Input:
array([[141, 136, 140, 119, 133, 122, 134],
       [140, 130, 146, 116, 132, 127, 139],
       [142, 135, 149, 106, 128, 117, 140],
       [121, 130, 119, 131, 125, 125, 125],
       [141, 123, 152, 109, 128, 128, 140],
       [135, 136, 133, 131, 138, 129, 135],
       [129, 105, 138, 120, 120, 139, 123],
       [111, 119, 106, 139, 116, 129, 109],
       [140, 116, 141, 112, 120, 124, 117]])
Output: 122

Input:
array([[158, 136, 132, 126, 124, 123, 114, 135, 123],
       [129, 106, 105, 126, 130, 119, 127, 115, 130],
       [119, 146, 125, 126, 118, 151, 139, 117, 125],
       [128, 106, 104, 126, 129, 120, 125, 116, 130],
       [119, 118, 107, 126, 120, 128, 106, 127, 137]])
Output: 135

Input:
array([[128, 129, 127, 127, 130, 131, 124, 127, 131, 128, 127, 131, 127,
        123],
       [132, 129, 127, 128, 131, 132, 120, 123, 133, 127, 127, 132, 129,
        126],
       [127, 129, 127, 127, 130, 131, 125, 127, 130, 128, 128, 131, 127,
        123],
       [116, 127, 131, 122, 125, 129, 141, 137, 124, 127, 130, 126, 125,
        127],
       [110, 125, 134, 118, 123, 126, 151, 148, 120, 130, 130, 123, 126,
        127],
       [109, 125, 134, 117, 123, 125, 154, 153, 118, 131, 130, 122, 125,
        125],
       [128, 129, 127, 127, 130, 131, 125, 127, 131, 128, 127, 131, 127,
        124],
       [148, 130, 123, 140, 131, 127, 106, 107, 135, 126, 126, 131, 132,
        134]])
Output: 127

Input:
array([[110, 127, 131, 105, 105, 124, 120, 127, 128, 125],
       [135, 133, 125, 137, 136, 126, 110, 133, 132, 126],
       [122, 132, 131, 113, 113, 129, 128, 133, 135, 128],
       [136, 130, 125, 125, 123, 128, 128, 125, 135, 124],
       [136, 135, 140, 127, 127, 126, 132, 139, 141, 141]])
Output: 128

Input:
array([[142, 146, 141, 133, 115, 131, 128, 118],
       [131, 136, 134, 113, 110, 124, 145, 134],
       [133, 147, 133, 128, 127, 130, 133, 119],
       [140, 134, 124, 124, 119, 124, 140, 138],
       [137, 135, 129, 117, 115, 123, 146, 136],
       [121, 127, 149, 110, 146, 127, 145, 114],
       [138, 121, 125, 132, 138, 127, 131, 132],
       [110, 136, 120, 114, 128, 126, 136, 131],
       [129, 118, 125, 116, 141, 123, 146, 137],
       [134, 136, 127, 140, 152, 133, 123, 115]])
Output: 128

Input:
array([[121, 142, 123, 129, 119, 141, 136, 120, 125, 132, 126, 118, 137,
        128, 123],
       [119, 139, 132, 128, 124, 136, 139, 126, 127, 126, 139, 123, 128,
        133, 122],
       [136, 107, 134, 123, 133, 111, 123, 132, 122, 116, 136, 139, 113,
        123, 141],
       [122, 144, 127, 126, 121, 142, 129, 123, 129, 133, 127, 117, 139,
        134, 118],
       [115, 147, 120, 130, 115, 146, 140, 117, 124, 133, 124, 113, 139,
        128, 115],
       [121, 146, 130, 125, 126, 139, 129, 126, 134, 132, 131, 122, 137,
        136, 122],
       [137, 113, 139, 123, 138, 114, 111, 140, 132, 123, 134, 135, 119,
        136, 130],
       [133, 121, 126, 133, 134, 122, 130, 126, 127, 131, 125, 137, 127,
        121, 140],
       [113, 148, 114, 124, 112, 144, 136, 112, 120, 131, 119, 110, 138,
        122, 123],
       [134, 104, 138, 124, 136, 107, 120, 138, 123, 116, 140, 138, 108,
        129, 135],
       [139, 109, 136, 122, 135, 110, 116, 140, 131, 117, 133, 139, 113,
        128, 138]])
Output: 128

Input:
array([[128, 128, 128, 128, 127, 128, 128, 128],
       [109, 129, 156, 148, 113, 150, 122, 131],
       [130, 123, 123, 131, 132, 123, 133, 132],
       [120, 129, 141, 147, 121, 139, 131, 130],
       [133, 138, 122, 136, 126, 128, 138, 123],
       [131, 116, 141, 141, 132, 134, 133, 126],
       [138, 134, 118, 130, 133, 124, 137, 123],
       [130, 136, 124, 117, 128, 128, 122, 123],
       [128, 127, 127, 127, 128, 127, 127, 127],
       [124, 144, 135, 121, 119, 140, 118, 117],
       [127, 126, 127, 127, 127, 126, 127, 128]])
Output: 128

Input:
array([[133, 130, 121, 130, 106, 128, 119, 126, 126, 127, 120, 127, 121,
        116, 123],
       [124, 130, 130, 129, 134, 131, 124, 132, 123, 129, 120, 122, 128,
        123, 129],
       [130, 138, 133, 125, 122, 127, 130, 124, 131, 129, 138, 123, 131,
        131, 133],
       [133, 127, 121, 122, 113, 130, 120, 112, 125, 115, 125, 123, 126,
        111, 129],
       [121, 130, 137, 126, 130, 129, 129, 116, 133, 125, 127, 134, 138,
        130, 139],
       [124, 116, 127, 126, 135, 127, 119, 126, 118, 130, 112, 132, 130,
        125, 141],
       [130, 136, 129, 129, 116, 131, 130, 124, 130, 127, 126, 131, 127,
        125, 127],
       [138, 128, 128, 135, 138, 125, 147, 130, 131, 125, 125, 131, 130,
        117, 137],
       [124, 122, 115, 124, 126, 126, 126, 118, 126, 125, 145, 112, 134,
        123, 120],
       [125, 125, 132, 128, 125, 134, 118, 131, 119, 126, 125, 143, 132,
        142, 133]])
Output: 116
---
[[145 117 128 127]
 [125 131 130 101]] result: 131

[[152 145 142 124 133]
 [124 122 118 147 127]
 [128 130 121 141 153]] result: 122

[[119 128 116 128 114 129]
 [137 127 151 128 144 128]] result: 127

[[149 137 127 154 126 142]
 [141 132 129 121 128 127]
 [117 141 129 155 127 155]] result: 132

[[115 146 128 116 140]
 [116 144 128 113 139]
 [115 149 128 113 140]] result: 144

[[134 139 138 119 129 132 110]
 [140 120 131 143 142 131 157]
 [133 134 138 141 131 130 133]] result: 120

[[134 106 143 131]
 [127 126 129 130]
 [130 116 135 127]] result: 126

[[156 117 146 121]
 [133 154 118 157]] result: 154
---
[152 118 128 142 118 141 103] result: 152, 103

[[134 156 119 133]
 [120 120 140 117]] result: 156, 117

[[149 133 146 139 157]
 [143 131 134 158 130]] result: 158, 130

[[131 125 119 119]
 [135 128 100 133]] result: 135, 100

[123 157 139 122 128] result: 157, 122

[117 105 150 147 112 133 114] result: 150, 105

[130 113 157 126 138 151] result: 157, 113

[113 135 151 127 137] result: 151, 113

[146 154 147 120 131 142] result: 154, 120
---
Input: [110, 110, 128, 103, 144, 111, 124]
Output: 110

Input:
[[123, 139, 125, 98, 132, 124],
 [111, 120, 127, 155, 138, 131],
 [153, 117, 120, 109, 126, 129]]
Output: 139

Input: [115, 121, 130, 107]
Output: 121

Input:
[[151, 131, 118, 128, 126, 135, 117],
 [119, 134, 120, 101, 139, 118, 131]]
Output: 131

Input: [153, 129, 131, 101, 132, 146]
Output: 129

Input:
[[153, 133, 117, 148],
 [142, 136, 107, 132],
 [134, 115, 145, 124]]
Output: 133

Input: [123, 98, 131, 156]
Output: 98

Input: [133, 112, 112, 127, 132, 106]
Output: 112

Input: [128, 103, 133, 151]
Output: 103
